Some points, each followed by its number:
[  4 -28  27 -10   4  -5  14 -20   7 -21 -40  11   2  18  -9  15] 0
[  7  45 -12  32 -56  34  48  60   7   5   8 -38 -56 -41 -31  30] 1
[-55 -31 -10 -37   9 -32   8 -14  -5  31  30   7  61  15  52   5] 2
[-61  85 -77 -17 -43   9   7  42  35  38 102 -72  -6 -24   9  13] 3
[-19 -15 -43   6  44  15  38  11  16  26  25   1  62 -10  23 -33] 4
[ 13   6 -12  58  22  47 -26  50  27 -13  -8   4  21 -44  -4 -28] 5
[ 19  21  -2  71   9  18 -58 -14   9  -8 -31   2  24 -18  41 -37] 6
[ 17 -11   0 -17 -10 -45  20 -24 -20  11 -37  23   1  27 -35  13] 7
[ 28 -41   1 -35   6 -18  13   6  10  -8 -45  25  -5  35  -7  -1] 8
[ 14  39   0  44 -50  42  29  -7 -14 -24  -6 -46 -90 -58 -18  47] 9
[-15   7 -46 -17  37 -36  -9  -5  -9  17  28  16  57  42  83  26] 10
[ -1 -31 -25 -25  18 -26 -40 -11 -14   1  28 -41  53   7  32  -7] 11
[ 17 -21  -6 -18  18  19  20  16  37  22 -19  12  11 -14 -28  -9] 12
[-18 -26 -50 -37 -21 -31 -43 -15  -6 -12  11 -69  22   6  91  -4] 13
[  9 -16  44  29 -13  14 -25   6   3 -40 -20  25  -3  11 -10  21] 14
[  4 -34  13 -37   4 -37   1  11   6  -2 -25  27  -6  -7 -33   5] 15
[  1  66 -17  14 -48  58  63  31 -28 -14 -34 -35 -41 -39 -56  23] 16
[ 43  16  13  -9  10 -10 -30 -31  -2 -36 -55  21 -28   1 -34 -14] 17
[ 17  12  28  43  51  50 -45  -7  -1  33  -3  -8   8 -20   3 -23] 18
[  7  88 -20  83 -33  49  19  27 -51   5  21 -56 -37 -44 -35 -19] 19
[-17 -19 -39   2  21 -15 -40  -2 -11  37  41   3  52  35  67 -24] 20
[ -6   5 -31  61 -32  67  54  40   5   4  -9 -42 -50 -39 -19  32] 21
[ 28 -19  31   8   6  27  -7 -20   3 -14 -50   9  31  27  -1 -25] 22
[ 20 -21  -6 -14  19  23  22  16  36  20 -21  10  10 -14 -29  -6] 23
[ 39 -12  46  24   4   4  26 -25  -8 -32 -39   2 -19  22 -24  39] 24
[ 41 -38  28 -32   6 -26  -2  -6  -7  11 -20  41 -37  12 -28  10] 25
[ 32  56  12  47 -55  53  46  34  -7 -30 -21 -49 -84 -40 -37  33] 26
[  0 -42  56  12  32 -10   9  13 -14 -15 -25 -15  -6   3 -53 -11] 27
[-15  47  -9 -28 -80  23  46  59 -18  -3  63 -38 -61 -23 -41  49] 28
[ 24 -20  14 -29  31 -17  18  20  16  13  19  -1   2   4   2  -8] 29
[ 18 -19  56   7   9  21  -6 -36  -7 -28 -36  30  11  41 -32   7] 30
[-39  11 -59 -29  22 -22 -28   4   6  26 -11 -31  32  29  65  16] 31
[ -4 -18  39 -25 -13 -18  39 -16  19  -7  10  58 -12  14 -19  12] 32
[ 16 -21 -11 -18  21  20  20  17  35  21 -18  10  15 -16 -24  -7] 33
[ 14  -9   8 -56  13 -26  15  -4 -13 -11  -6  16 -16 -13 -55   1] 34
[-22 -23 -11 -25  13 -21  18  48  53  41  46  13  58 -47  28 -49] 35
[-14  83 -43  69 -20  89  14  41  -1 -13  14 -63 -39 -59   4  15] 36
[  6 -44  28  -1  39  10 -12  -2  21   1 -17  15  -7  -9 -22 -15] 37
[  2  77   0 103 -16  67  35  43  10 -10  12 -75 -44 -38   7  -8] 38
[-18  -9  50 -54 -11 -66  -1 -23  11   2  -3  17   4  23  -3  -6] 39
[-40 -13 -49 -24  32 -34 -41 -24 -14  11  -8  -9  64  -7  64  27] 40
New points follow, each followed by the numbers of its five nearest points above, looking only along the 2 directions in which the numbered points spread most, nearest first.
[-32 -28  -2 -70  10 -54 -11 -27 -19  -4  38  19  18  27 -14  11] 39 29 11 2 8
[-25 -20 -17 -58   9 -72  -2  -9   7   8  20  37 -31  23 -35  -4] 39 29 8 15 37
[ 31 -41   0 -42   6 -18  16   8  12  -7 -44  25  -5  36  -8  -3] 8 15 7 22 0
[-18  84 -52 -48 -39  34  52  18 -16  33  76 -18 -22 -36 -63  31] 28 21 19 1 38
[ -1 -10   2 -62 -12 -48  -6 -34  -8  15   6  50   8  46 -25   5] 39 8 15 7 22
[-17 -23 -35 -22  29 -37 -32 -23 -19  14  15  35  57  28  58 -13] 2 40 10 11 20
[ -6  10   2  81   2  31 -38 -39  17 -21 -13  10   7   9  25 -22] 18 6 33 5 23
[ 27 -21  56  39 -27  37  -1   3 -15 -31 -78  23  -3   5  -8  -1] 24 17 27 14 30
[-18 -31  29 -14  13 -33  -5   8 -16   2 -14  32 -28  30  34  -1] 39 29 15 37 8
[ 48  -8  38  75  27  31 -15 -28  -6 -28 -12   0  13  11   9  11] 14 23 12 34 33
[ 11   5 -13  54  22  43 -23  49  27 -10  -5   5  22 -42  -2 -26] 5 18 6 33 23
[ 27 -28  38 -24  14 -49  15   0  20  35 -24  27  -3  27 -23   7] 8 15 7 22 32
[ 38 -29   9 -50  19 -66  21 -37 -15   6  19  16  10  28  -6  -2] 39 8 15 7 22
[-49  68 -91 -28 -39   2  32  16 -25   1  28 -90   6 -61  44   9] 3 36 5 28 4
[  5   1   0 -62  -8 -66  16 -27 -29  26  29  27  23  52   0 -13] 39 29 11 8 2
[ 27 -12   3  43  16  36 -19  16  13   4  -7  -2  35 -37  28  -7] 6 18 5 33 12
[ -6   9   2  73   1  27 -36 -39  15 -19 -12  13   7  11  22 -20] 18 6 33 12 23
[ 42  -7  34  70  26  27 -15 -28  -5 -26 -11  -1  16  11  12  11] 23 12 14 33 34
[ -2   9   2  75   3  28 -34 -36  18 -19 -12  11   6  10  23 -21] 18 6 33 12 23
[ 12 -51   7 -54  17 -46  11  -6  23  19  -1  33 -17  14 -17 -29] 39 8 15 7 22
[ 38  10   2  79  47  13 -42  -5 -11  25 -12 -20   6  27  31 -13] 6 18 33 29 12
[-49  69 -58 -39 -33  37  17  18 -31  15  54 -73 -13 -31  63  19] 3 36 5 4 28
[-51  74 -62 -34 -35  40  17  19 -30  14  52 -79 -15 -34  62  20] 3 36 28 5 38
[ -6 -64  18 -30 -39 -34  -1  20  -3   6  30  30  13  44   3 -19] 39 29 8 15 37
[-52  70 -92 -34 -46   1  36  19 -26   4  31 -90   0 -58  39  14] 3 36 28 5 38
[-34 -28  -2 -70   9 -55 -12 -29 -21  -6  40  19  20  28 -14  12] 39 29 11 2 8
[ -6 -29   7 -36  -1 -34 -30   2  -2  32  62  17   4  19 -13  -9] 29 11 39 33 4
[  7  -3  -1  38  45  21   7   3   1 -12   0  -4  41 -34  43 -34] 6 18 4 29 33
